Each row is where one point has got to under a steady rotation. How many ticks took it there?
The counts run from 0 to 123.
| 102 | 117 | 116 | 136 | 151 | 130 | 121 | 143 | 128 | 101 | 141 | 110 | 168 | 106 |  98 | 144 | 122 | 128 | 142 | 124 | 130 | 150 |  86 | 144 | 158 | 140 | 137 | 113 | 129 | 112 | 113 | 129 | 141 | 157 | 115 | 111 | 152 | 144 |  78 | 119 | 138 | 126 | 155 | 116 | 137 | 116 | 102 | 123 |  97 | 160 | 132 | 131 | 135 | 115 | 124 | 160 | 114 | : 34
| 109 | 123 | 128 | 128 | 147 | 111 | 131 | 104 | 130 | 115 | 137 | 137 | 127 | 132 |  97 | 145 | 155 | 112 | 117 | 150 | 138 | 107 | 101 | 136 | 182 | 160 | 153 | 122 | 106 | 119 | 123 | 150 | 112 | 124 | 123 |  93 | 140 | 128 |  93 | 117 | 147 | 122 | 162 | 108 | 133 |  91 | 123 | 122 | 113 | 167 | 123 | 115 | 146 | 142 | 113 | 151 | 131 | : 31
| 107 | 141 | 119 | 132 | 116 | 121 | 130 |  79 | 125 | 124 | 146 | 115 | 132 | 125 | 113 | 116 | 140 | 101 | 136 | 107 | 122 |  96 |  97 | 140 | 154 | 157 | 153 |  98 | 132 | 127 | 105 | 139 | 124 | 111 | 139 | 102 | 130 | 142 | 131 | 126 | 138 | 109 | 145 |  92 | 125 |  96 | 143 | 127 | 110 | 167 | 123 | 119 | 140 | 116 | 151 | 147 | 157 | : 84
| 103 | 142 | 112 | 109 | 146 | 131 | 122 | 102 | 141 | 111 | 136 | 117 | 158 | 116 | 130 | 153 | 172 | 121 | 129 | 133 | 158 | 147 | 130 | 151 | 157 | 141 | 170 | 118 | 147 | 119 | 116 | 144 | 128 | 145 | 112 | 132 | 124 | 134 |  85 | 142 | 104 | 131 | 147 | 109 | 117 | 112 | 145 | 113 | 138 | 137 | 133 | 108 | 158 | 141 | 151 | 158 | 135 | : 52
|  96 | 137 | 129 | 131 | 111 | 117 | 123 | 104 | 144 | 115 | 143 | 118 | 129 | 127 | 126 | 132 | 145 | 119 | 121 | 119 | 110 | 105 | 107 | 141 | 160 | 163 | 138 | 109 | 115 | 117 | 119 | 150 | 108 | 119 | 135 |  98 | 150 | 125 |  95 | 104 | 139 | 139 | 164 | 123 | 139 |  92 | 109 | 132 | 103 | 171 | 133 | 104 | 148 | 124 | 128 | 164 | 154 | : 86
| 105 | 134 | 132 | 144 | 118 | 135 | 112 | 121 | 145 | 113 | 131 | 105 | 159 |  85 | 129 | 135 | 143 | 110 | 139 | 133 | 124 | 139 | 103 | 135 | 140 | 162 | 149 | 116 | 169 | 107 | 117 | 134 | 123 | 154 | 141 | 125 | 145 | 152 |  98 | 126 | 127 | 130 | 144 |  91 | 135 | 121 | 147 | 146 | 116 | 155 | 121 | 109 | 142 |  97 | 148 | 164 | 159 | : 122
|  93 | 111 | 119 | 101 | 147 | 132 | 114 | 135 | 137 | 112 | 154 | 142 | 156 |  97 | 114 | 136 | 126 | 145 | 135 | 140 | 118 | 153 | 110 | 143 | 171 | 134 | 146 | 136 | 121 | 149 | 134 | 123 | 134 | 146 | 100 | 125 | 151 | 129 |  70 | 129 | 129 | 133 | 135 | 112 | 121 | 126 | 112 | 122 |  99 | 152 | 110 | 120 | 105 | 108 | 128 | 151 | 128 | : 76
|  86 | 138 | 129 | 131 | 127 | 109 | 122 | 131 | 123 | 125 | 166 | 133 | 141 | 101 | 124 | 132 | 107 | 132 | 125 | 127 |  98 | 135 |  99 | 149 | 160 | 155 | 115 | 125 | 124 | 146 | 127 | 129 | 117 | 140 | 132 |  98 | 150 | 136 |  82 | 103 | 130 | 146 | 151 | 112 | 106 | 120 | 113 | 135 |  87 | 165 | 116 | 126 | 112 | 103 | 127 | 147 | 120 | : 60
|  86 | 111 | 113 | 109 | 137 | 130 | 106 | 144 | 133 | 116 | 151 | 128 | 163 | 101 | 118 | 138 | 120 | 144 | 135 | 122 | 115 | 152 |  97 | 147 | 163 | 129 | 135 | 117 | 120 | 145 | 129 | 125 | 142 | 131 | 106 | 111 | 155 | 130 |  71 | 122 | 132 | 133 | 149 | 123 | 115 | 117 |  98 | 111 |  92 | 161 | 126 | 132 | 108 | 119 | 126 | 144 | 119 | : 75
|  94 | 111 | 114 | 129 | 151 | 129 | 114 | 112 | 119 | 124 | 130 | 119 | 140 | 132 |  96 | 145 | 155 | 102 | 120 | 146 | 138 | 126 |  83 | 132 | 180 | 136 | 161 | 133 | 124 | 122 | 123 | 130 | 128 | 132 | 120 | 110 | 136 | 150 |  95 | 152 | 142 | 100 | 158 |  90 | 120 | 109 | 128 | 144 | 126 | 154 | 116 | 118 | 121 | 126 | 102 | 150 | 131 | : 104
|  95 | 145 | 122 |  98 | 134 | 124 | 133 |  91 | 143 | 105 | 163 | 141 | 144 | 106 | 134 | 124 | 137 | 144 | 139 | 111 | 124 | 118 | 143 | 157 | 163 | 147 | 145 | 111 | 124 | 147 | 129 | 141 | 124 | 120 | 109 | 120 | 143 | 108 |  89 | 116 | 127 | 143 | 139 | 123 | 123 | 103 | 124 | 102 | 101 | 159 | 123 | 118 | 143 | 122 | 164 | 149 | 146 | : 112
| 107 | 146 | 133 | 133 | 128 | 128 | 133 |  82 | 148 | 107 | 140 | 114 | 152 | 111 | 113 | 130 | 147 | 104 | 133 | 128 | 130 | 122 | 112 | 137 | 150 | 161 | 157 | 126 | 146 | 115 | 110 | 140 | 113 | 154 | 137 | 138 | 135 | 147 | 106 | 129 | 128 | 124 | 141 |  85 | 135 | 120 | 158 | 152 | 130 | 143 | 118 |  98 | 146 | 103 | 147 | 170 | 161 | : 10
|  95 | 133 | 114 | 119 | 163 | 116 | 127 | 118 | 112 | 114 | 157 | 130 | 145 | 117 | 105 | 147 | 136 | 129 | 139 | 124 | 143 | 133 | 104 | 160 | 169 | 140 | 133 | 129 | 109 | 141 | 125 | 131 | 134 | 127 | 112 |  98 | 144 | 121 |  88 | 122 | 145 | 130 | 163 | 116 | 105 | 109 |  94 | 117 |  98 | 150 | 118 | 135 | 134 | 138 | 122 | 141 |  96 | : 18
|  99 | 148 | 123 | 126 | 116 | 130 | 112 | 104 | 136 | 142 | 137 | 128 | 128 | 101 | 153 | 133 | 160 | 111 | 123 | 134 | 121 | 116 | 110 | 131 | 164 | 158 | 161 | 104 | 159 | 134 | 123 | 136 | 122 | 112 | 146 |  97 | 118 | 144 | 117 | 134 | 115 | 119 | 146 |  95 | 107 |  87 | 148 | 112 | 121 | 160 | 119 | 128 | 133 | 112 | 155 | 137 | 161 | : 27
|  96 | 139 | 124 | 106 | 160 | 123 | 121 | 103 | 121 | 130 | 160 | 138 | 150 | 109 | 119 | 145 | 147 | 121 | 128 | 137 | 140 | 156 | 111 | 154 | 167 | 136 | 154 | 150 | 134 | 157 | 126 | 128 | 126 | 148 | 117 | 129 | 124 | 137 |  87 | 145 | 120 | 120 | 136 |  87 |  82 | 134 | 144 | 141 | 123 | 131 | 110 | 120 | 106 | 114 | 135 | 141 | 121 | : 78
| 120 | 137 | 111 | 137 | 139 | 132 | 123 | 104 | 127 | 119 | 137 | 116 | 153 | 100 | 120 | 131 | 149 | 109 | 155 | 114 | 150 | 116 | 104 | 136 | 156 | 154 | 157 |  94 | 150 | 112 | 118 | 123 | 139 | 111 | 132 |  97 | 130 | 133 | 127 | 139 | 146 | 101 | 148 |  95 | 136 |  87 | 136 | 105 | 116 | 165 | 125 | 134 | 165 | 126 | 162 | 145 | 142 | : 69
|  93 | 140 | 115 | 134 | 114 | 122 | 115 |  86 | 133 | 124 | 149 | 114 | 134 | 129 | 117 | 119 | 138 | 111 | 135 | 105 | 115 | 101 |  97 | 146 | 154 | 154 | 141 |  96 | 121 | 124 | 114 | 144 | 115 | 110 | 137 | 101 | 145 | 130 | 117 | 117 | 141 | 125 | 160 | 114 | 132 | 100 | 123 | 132 | 105 | 164 | 124 | 109 | 142 | 120 | 142 | 155 | 158 | : 85
|  90 | 127 | 135 | 129 | 126 | 120 | 117 | 138 | 135 | 120 | 150 | 132 | 138 |  98 | 119 | 131 | 116 | 127 | 119 | 142 |  95 | 134 |  92 | 135 | 166 | 155 | 131 | 136 | 122 | 144 | 126 | 129 | 124 | 150 | 130 | 107 | 145 | 147 |  78 | 114 | 126 | 138 | 144 | 102 | 113 | 124 | 125 | 138 |  95 | 166 | 113 | 121 |  98 |  94 | 120 | 146 | 131 | : 61
|  99 | 143 | 123 | 128 | 135 | 122 | 117 |  97 | 113 | 134 | 161 | 139 | 128 | 116 | 122 | 119 | 134 | 107 | 130 | 120 | 128 | 104 |  98 | 146 | 169 | 161 | 145 | 124 | 122 | 149 | 127 | 124 | 126 |  98 | 135 |  89 | 129 | 126 | 132 | 138 | 149 | 105 | 144 |  88 |  96 |  97 | 130 | 123 | 105 | 165 | 107 | 135 | 115 | 115 | 147 | 130 | 134 | : 43
|  95 | 144 | 131 | 137 | 139 | 114 | 121 | 101 | 116 | 126 | 162 | 134 | 128 | 118 | 113 | 124 | 133 | 110 | 132 | 117 | 119 |  95 |  99 | 154 | 163 | 159 | 126 | 127 | 118 | 144 | 125 | 134 | 111 | 105 | 141 |  94 | 143 | 128 | 124 | 120 | 163 | 118 | 158 | 100 | 109 |  95 | 110 | 136 |  98 | 163 | 107 | 123 | 118 | 114 | 133 | 143 | 134 | : 44
|  97 | 136 | 136 | 136 | 146 | 114 | 127 | 102 | 115 | 128 | 149 | 122 | 139 | 120 | 101 | 147 | 139 | 104 | 124 | 138 | 134 | 130 |  86 | 145 | 165 | 153 | 145 | 148 | 125 | 139 | 109 | 135 | 115 | 158 | 139 | 120 | 126 | 153 | 100 | 132 | 136 | 111 | 147 |  77 | 103 | 126 | 147 | 161 | 124 | 146 | 113 | 115 | 107 | 116 | 114 | 155 | 121 | : 119
| 107 | 135 | 127 | 146 | 132 | 137 | 122 | 103 | 138 | 109 | 142 | 115 | 163 |  95 | 104 | 121 | 135 | 106 | 144 | 130 | 130 | 125 | 108 | 140 | 146 | 153 | 144 | 130 | 155 | 116 | 120 | 131 | 120 | 153 | 134 | 139 | 143 | 145 | 111 | 136 | 145 | 117 | 145 |  76 | 139 | 129 | 141 | 159 | 117 | 151 | 106 | 106 | 130 |  97 | 142 | 172 | 155 | : 9
|  93 | 159 | 113 | 112 | 143 | 127 | 113 | 109 | 142 | 124 | 167 | 120 | 160 |  86 | 156 | 135 | 145 | 130 | 153 | 112 | 135 | 151 | 132 | 165 | 145 | 144 | 145 | 120 | 158 | 147 | 126 | 129 | 126 | 126 | 122 | 130 | 134 | 126 |  98 | 128 | 119 | 139 | 144 | 107 |  91 | 118 | 129 | 116 | 104 | 135 | 115 | 125 | 137 | 113 | 168 | 149 | 133 | : 39
| 108 | 121 | 113 | 108 | 134 | 129 | 126 | 114 | 141 | 107 | 139 | 146 | 136 | 110 | 117 | 129 | 151 | 138 | 129 | 132 | 125 | 113 | 124 | 134 | 182 | 151 | 160 | 107 | 120 | 126 | 140 | 141 | 124 | 108 | 106 | 105 | 144 | 115 |  88 | 132 | 135 | 127 | 152 | 122 | 141 |  83 | 121 |  90 | 109 | 168 | 129 | 115 | 144 | 131 | 151 | 144 | 153 | : 15
| 109 | 142 | 129 | 116 | 137 | 123 | 120 |  99 | 119 | 131 | 156 | 144 | 128 |  99 | 137 | 122 | 139 | 119 | 131 | 135 | 127 | 104 | 119 | 132 | 175 | 162 | 156 | 128 | 136 | 153 | 130 | 126 | 129 | 105 | 130 |  92 | 117 | 128 | 119 | 139 | 135 | 111 | 132 |  82 | 100 |  92 | 147 | 105 | 106 | 158 | 113 | 136 | 114 | 110 | 160 | 121 | 138 | : 42
| 103 | 128 | 124 | 128 | 152 | 107 | 134 | 122 | 120 | 111 | 136 | 118 | 129 | 131 |  93 | 153 | 150 | 111 | 129 | 134 | 141 | 123 |  90 | 142 | 175 | 151 | 141 | 117 | 108 | 116 | 106 | 153 | 133 | 141 | 124 |  94 | 135 | 137 |  88 | 123 | 127 | 123 | 167 | 110 | 125 | 100 | 115 | 127 | 116 | 162 | 136 | 126 | 142 | 142 | 110 | 147 | 113 | : 32
| 102 | 156 | 127 | 114 | 136 | 128 | 112 | 119 | 141 | 122 | 160 | 136 | 147 |  75 | 160 | 134 | 146 | 134 | 138 | 131 | 125 | 138 | 148 | 154 | 154 | 158 | 143 | 129 | 160 | 146 | 141 | 134 | 120 | 128 | 126 | 120 | 135 | 116 |  96 | 127 | 123 | 142 | 143 | 104 |  99 | 105 | 134 | 106 |  98 | 142 | 114 | 124 | 128 | 109 | 173 | 142 | 137 | : 40
|  93 | 121 | 109 | 142 | 159 | 125 | 119 | 112 | 122 | 117 | 133 | 111 | 153 | 124 |  91 | 149 | 157 | 102 | 136 | 136 | 152 | 134 |  83 | 149 | 158 | 135 | 152 | 133 | 130 | 113 | 120 | 128 | 122 | 137 | 126 | 125 | 141 | 149 |  99 | 143 | 153 | 103 | 165 |  98 | 116 | 118 | 114 | 152 | 124 | 143 | 121 | 113 | 134 | 129 | 110 | 163 | 124 | : 105
| 110 | 114 | 115 | 117 | 146 | 130 | 133 | 124 | 140 |  93 | 143 | 121 | 170 |  97 |  96 | 141 | 128 | 139 | 151 | 126 | 127 | 153 | 103 | 138 | 159 | 140 | 145 | 119 | 130 | 118 | 120 | 127 | 143 | 169 | 110 | 132 | 154 | 138 |  75 | 122 | 132 | 132 | 134 | 104 | 141 | 132 | 122 | 127 | 105 | 157 | 127 | 119 | 136 | 108 | 136 | 160 | 128 | : 35
| 104 | 128 | 122 | 145 | 143 | 132 | 110 | 117 | 125 | 118 | 141 | 110 | 164 |  95 | 108 | 135 | 137 | 102 | 144 | 130 | 133 | 139 |  86 | 140 | 142 | 148 | 143 | 130 | 157 | 118 | 116 | 117 | 131 | 147 | 139 | 126 | 140 | 161 | 108 | 140 | 149 | 104 | 153 |  78 | 118 | 127 | 137 | 157 | 116 | 148 | 116 | 124 | 118 |  95 | 135 | 159 | 136 | : 8
| 114 | 157 | 123 | 122 | 165 | 118 | 129 | 112 | 121 | 115 | 154 | 113 | 162 |  90 | 123 | 152 | 139 | 115 | 156 | 121 | 147 | 154 | 117 | 150 | 150 | 150 | 144 | 127 | 158 | 137 | 114 | 127 | 144 | 150 | 121 | 117 | 123 | 140 |  99 | 129 | 112 | 127 | 139 |  90 |  98 | 117 | 145 | 113 | 113 | 139 | 126 | 143 | 138 | 119 | 162 | 137 | 104 | : 94
